In the data rows, the value 128 means zero.
Here are some numbered points:
[126 123  99 141 176 133 106 134 124  82 173 134 125  97 116 140  85 132 125 149 117 145 121 140 148 146 132 152 106 133 127 117 154 101 158  77 128 129 171 107 155 107 144 171  99 158 125 136 156 117 130 106  96 157 122 151 123  89  94 126 145 144 145 111] 0
[ 78  98  91 133 120 166 125 130 116  81 138 106  86 107 128  90 120 140 105 131 100  90 115 106 153 167  92  97  80 120  97 142 145 157 108 133 156 150 117 158 130 136 142 153 109  85 106 144  87 100 101 142 138 177  96 136 123 156 109 130 122 102  97 143] 1
[130 126 122  84 132 129 125  54  76 128 124  98 148  90 157 125  98 108 143 119 108 114  84 129 143 131 100 100 138 105 123 117 142 130 110 108 138 116 122  97  70 102 174 112 126 152  96 102 130 165 131 145 100 169 160 144  82  93 154 146 157  96  84 113] 2
[165 146 155 141 120 105 128 168 108 154 126 145 103 147 135  98 148 124 101 110 146 152 153 143 114 117 133 165 114 147 115 139 135 111 142 165 124 130 128 146 147 114 119 111 122 105 119 130 125 113 167 138 142 104 131 111 153 176 138 138 107 120 165  99] 3
[ 89 146  82 132 107 113 135  58 163  75 157 161 130 136 145  90  78 143 128  89 130 105 138  91 151 141 138 140 130 129  99 173  82  95 145 177  90 166 145 140 126 170 124 156 114 101 105 103  83 153  86 120 155 147 100  90 149 158 123  88 140 154 154 186] 4
[ 88 148 147  82  99 148 108  81 134 139  74 114 158 151  88 138 158 137 165 150 145 114 142 142 134 103 152 104 155 134 145 100 120 126 117 137 146 125 158 146  87 106 131  98 172 116 169  98 160 142  97 131 156 108 184 157 125 151 142 122 132 121  65 130] 5
[129  93 161 133 107  89 148 130 180 125 148  99 138 149 128 141 145 120 133 117 153 105 141  96 129 141 122 116 155 153 146 128 116 163 123 118 145 126  79 117 132 167 120 115 145 134 131 141 122 109 109 106 104 107  92  96 156  91 133 142 145 113 122 128] 6
[167 144 163 129 107 106 129 155 104 158 127 144  99 142 139 106 150 123 103 111 140 138 144 141 120 111 147 150 114 140 109 138 133 115 147 170 128 132 128 150 167 103 111  98 124 102 121 138 125 109 175 130 139 112 145 116 153 174 142 137 108 123 157 100] 7
[124 122 100 137 176 143 107 146 115  88 166 127 117  86 118 147  90 132 129 142 120 151 113 144 138 139 142 150 106 131 127 114 162 103 169  78 133 110 170 111 152 104 147 162 103 161 129 138 140 106 128 115  96 150 118 162 127  83  90 116 132 155 132 112] 8
[161 147 172 135 102 111 128 158 101 155 128 145 107 146 145 101 154 118  91 108 144 143 151 135 124 106 141 159 118 145 121 132 133 113 138 167 125 128 124 144 164 120 121 109 129  80 128 129 124 109 170 135 148  95 132 121 152 175 146 137 110 118 158  95] 9
[106 164 126 155 115 171 162 136 143 142  65 133 116 117 149 154 125 120  86 115 117 127 103 122 132 150 155 127 149 118 132 110 146 135 149 130  89 163 152  91 104 124 152 141 162 178 144 132 119 116 180 145 178 167  83 132  59 118 106 157  82 153 170 161] 10
[120  85 152 130 119  97 140 152 180 125 148 110 144 154 126 143 145 119 130 124 135  93 154 103 128 143 120 114 138 146 139 124 109 168 113 111 138 123  81 118 129 156 112 112 144 144 131 132 106 113 104 117 108  94 101 100 153 104 132 145 157 114 129 126] 11
[172 155 160 139 112 110 131 155 100 147 129 146  94 140 144 101 140 115 106 101 138 137 149 148 118 111 145 159 114 151 117 134 133 111 133 178 125 128 126 150 166 116 120 106 127  99 118 129 126 107 157 136 145 101 143 117 147 164 146 131 120 108 151 101] 12
New points follow, each followed by the numbers of its three nearest points above by angle, nearest first.
[164 108  90 173 156 154 117 132 103 182  96  99 179 133 156 100 130 130 117 150  99 106 116 145 119 108  84 120 149 119 129 134  82  99 105 147  82 135 132 154 140 175  99 148  84 122 130 147 146 188 122 104 144 154 136 109 102 176 123 112 106 168 126 195] --> 4 10 1
[ 73 155 144  79 103 146 108  92 138 147  96 124 141 158  77 148 165 138 144 151 153 107 155 128 135  98 152 116 152 130 141 100 115 127 127 135 143 125 161 145  70 108 134 101 152 121 161 105 157 141  92 135 159  93 167 143 128 146 135 125 131 121  73 128] --> 5 2 11
[131 125 118  82 128 128 121  63  96 127 123 107 160 116 147 126  99 108 136 113 108 110  87 129 132 130 115  95 139 104 123 111 135 138 103 112 139 111 130  97  80 110 156 113 124 168  95 108 137 194 130 140  91 178 160 152  93 103 155 142 147 100 100 116] --> 2 5 0
[156 140 101 168 119 168 158 113 117  96 158 169  77  89 170 119 162 115 180 163  93 132 141 115 136 122  76  82 133 132 137 108  78 131 143 147  92 111 105 104  92 171 101  77 149 152 111 174 147 135 113 177 135 130 141 105 105 103 127  86 161 142 103 160] --> 2 4 1
[136 112  89  84 155 109 109 135 137 126  85 169 165 138 140  95 134 156 135 147 129 167 145 145  95 179 120 134  94  74 128 165 157 106 134 120 135 127  83 130 155 177 143 173 132  99 134 177  90 169 141 131 110 109 133 139 144 136  99  91 110 160 115 135] --> 4 1 8
[105 118  94 152 181 142 154 155  84 152  88 101  95 108 119 119  93 133 133 125 118 188  88  79 125 155  99  81 182  90  99 151 158 158 117  96 111 184 134 163 133 153 152 153 141  85 125 131 157 120  99 116 135 169 137 161  68 161 102 149 127  83 136 172] --> 1 10 2
[102 159  93 141  86 120 144  78 157  99 144 147 114 138 107 163  80 137 181  97  70 138 121 114  93 144  91 135 119  68 128 160 126 142  64 161 102 178  84 133 128 169 126 135  85 122  97 108  96 139  99 132 152 114 128 156 151 145 154  61 121 105 155 152] --> 4 1 2
[ 86 148 142  92 108 155 107  83 136 143  78 115 154 135  88 145 162 146 153 155 147  96 148 138 125 100 149 111 149 131 158 102 121 128 109 141 136 121 163 138  68 111 129 103 153 127 161 101 150 135  84 133 145  96 174 146 121 169 139 124 126 126  79 131] --> 5 2 10
[154 135  89 144 114 118 123 136 144  97 157 158 180 122 124 159 152 123 128 124 140 148 141 106  87  85 120  90 106 101 140 199  79 170 159  98 135 144 112 149  93 140  91 100 122 151  93 115  72 150  97  97 139 151 102 101 118 100 147 111  79 131 118 155] --> 4 11 6
[154 103  91 177 169 157 112 129 115 186  82 108 187 134 151 114 127 137 123 162  98 118 117 139 121  96  66 114 175 118 127 131  85 110 109 144  85 121 128 150 134 153 105 157  81 118 128 143 147 165 129 104 138 150 160 110 110 160 124 126 100 162 140 186] --> 4 10 2
[109 151 124 140 115 175 163 138 153 130  91 138 111 110 147 167 111 114  94 107 115 125 103 124 130 154 155 130 147 119 136 105 162 138 141 126  95 167 152 105 103 123 161 143 174 157 145 132  87 122 170 144 197 171  84 127  80 120  99 151  86 158 160 176] --> 10 4 1
